[[119 132 133 136 137 137 139 139 140 140 141 144 143]
 [138 107 110 111 110 112 118 119 126 127 126 128 134]
 [130 120 123 124 124 128 127 128 130 129 130 130 132]
 [135 135 132 128 127 128 128 128 125 127 128 130 128]
 [139 113 115 117 116 120 122 122 125 125 129 124 127]
 [117 137 139 136 140 138 136 138 139 138 138 138 135]
 [117 126 127 129 129 133 133 137 139 142 144 146 149]
 [123 142 140 141 138 137 134 133 133 131 126 128 130]
 [137 129 128 125 124 121 119 117 116 115 113 109 108]
 [128 133 136 136 135 135 133 136 131 130 131 134 128]
 [134 120 122 123 127 125 128 128 128 130 130 130 125]
 [140 121 122 121 118 119 119 118 116 116 115 115 117]] -> 144

[[129 128 128 128 129 127 130 127 125 127 129 128]
 [134 128 129 128 127 129 136 128 118 128 127 122]
 [121 128 127 129 130 126 120 128 138 128 130 135]
 [120 127 126 129 130 126 118 128 141 128 130 136]
 [113 126 126 128 127 128 108 131 154 130 127 140]
 [140 129 130 128 129 128 144 126 108 126 128 119]
 [128 128 128 128 129 127 128 127 128 128 129 129]
 [127 129 127 128 131 126 128 126 128 127 130 131]
 [126 127 128 128 127 129 125 130 132 129 127 129]
 [129 129 127 128 131 126 131 125 125 127 130 129]
 [121 128 126 128 128 128 119 128 139 128 128 134]] -> 129

[[123 142 131 111 132 113 125 129 118 137 126 110]
 [116 136 132 130 122 135 128 135 132 119 122 123]
 [149 114 130 134 138 126 109 140 133 130 118 129]
 [119 127 132 127 141 135  99 131 125 129 131 130]
 [145 124 130 126 132 117 123 138 129 133 117 119]] -> 126

[[129 116 126 126 141 112 118 124 133 123 120 119 119 112 132 135]
 [126 115 132 130 133 114 123 125 131 122 115 116 119 112 136 138]
 [124 109 141 133 130 112 128 128 132 127 106 111 118 120 135 145]
 [129 122 122 127 140 116 118 123 131 117 124 125 119 106 137 133]
 [126 116 130 129 135 113 122 124 132 122 116 117 119 112 135 137]
 [126 111 134 128 134 111 123 125 133 126 112 114 118 119 133 141]
 [126 116 132 132 132 116 125 125 131 120 115 117 119 110 139 137]
 [133 112 121 122 151 108 109 124 137 131 122 118 118 121 128 136]
 [123 114 142 139 128 118 133 126 129 121 107 113 119 112 143 142]
 [129 117 124 126 141 112 117 123 132 122 122 121 119 111 133 135]
 [127 130 123 133 135 126 122 122 128 106 125 131 121 102 147 132]] -> 132

[[129 134 144 133 108 126 128 121 104 108 139 116]
 [144 125 113 110 155 129 116 120 138 138 137 132]
 [115 141 123 138 134 121 120 145 121 129 115 151]
 [130 113 123 132 112 140 126 114 141 144 132 111]
 [122 121 129 137 129 133 138 128 140 135 117 123]
 [118 140 120 124 131 127 133 145 125 122 114 147]
 [142 122 126 112 149 120 130 119 131 124 137 126]
 [120 122 130 137 133 134 141 133 144 136 116 124]
 [119 139 117 123 127 126 130 136 121 121 117 144]
 [130 121 133 147 134 120 134 139 147 141 114 131]] -> 139
---
array([107,  99, 124, 141, 151]) -> 124, 151
array([126, 106, 112, 147, 106, 128, 131]) -> 147, 147
array([153, 144, 155, 137, 128, 123, 140]) -> 137, 155
array([105, 144, 129, 134, 138]) -> 129, 144
array([119, 110, 124, 139, 106, 117, 142]) -> 139, 142
array([137, 130, 157, 114, 136, 141, 142]) -> 114, 157
array([117, 136, 131, 158, 137]) -> 131, 158
array([140, 129, 115, 132, 155]) -> 115, 155
array([131, 116, 128, 114, 118, 101, 135]) -> 114, 135
array([134, 138, 156, 107, 123, 121, 141]) -> 107, 156
---
[[131 137 136 137 146]
 [111 128 112 110 121]
 [105 123 122 116 137]]: 112, 146

[[126 114 116 124 136]
 [115 137  99 119 136]
 [147 137 155 101 115]]: 99, 155

[138 123 122 132 128 126 105]: 132, 138

[121 131 141 139 157 145 129]: 139, 157

[123 110 122 149 150 129 152]: 149, 152

[123 144 117 139 152]: 117, 152

[[150 107 123 123 124 123 125]
 [137 103 116 117 116 116 117]
 [143 129 118 116 118 121 119]]: 117, 150

[144 121 147 156 155 113 131]: 156, 156

[128 148 103 105 105]: 103, 148

[125 125 137 128 153]: 137, 153
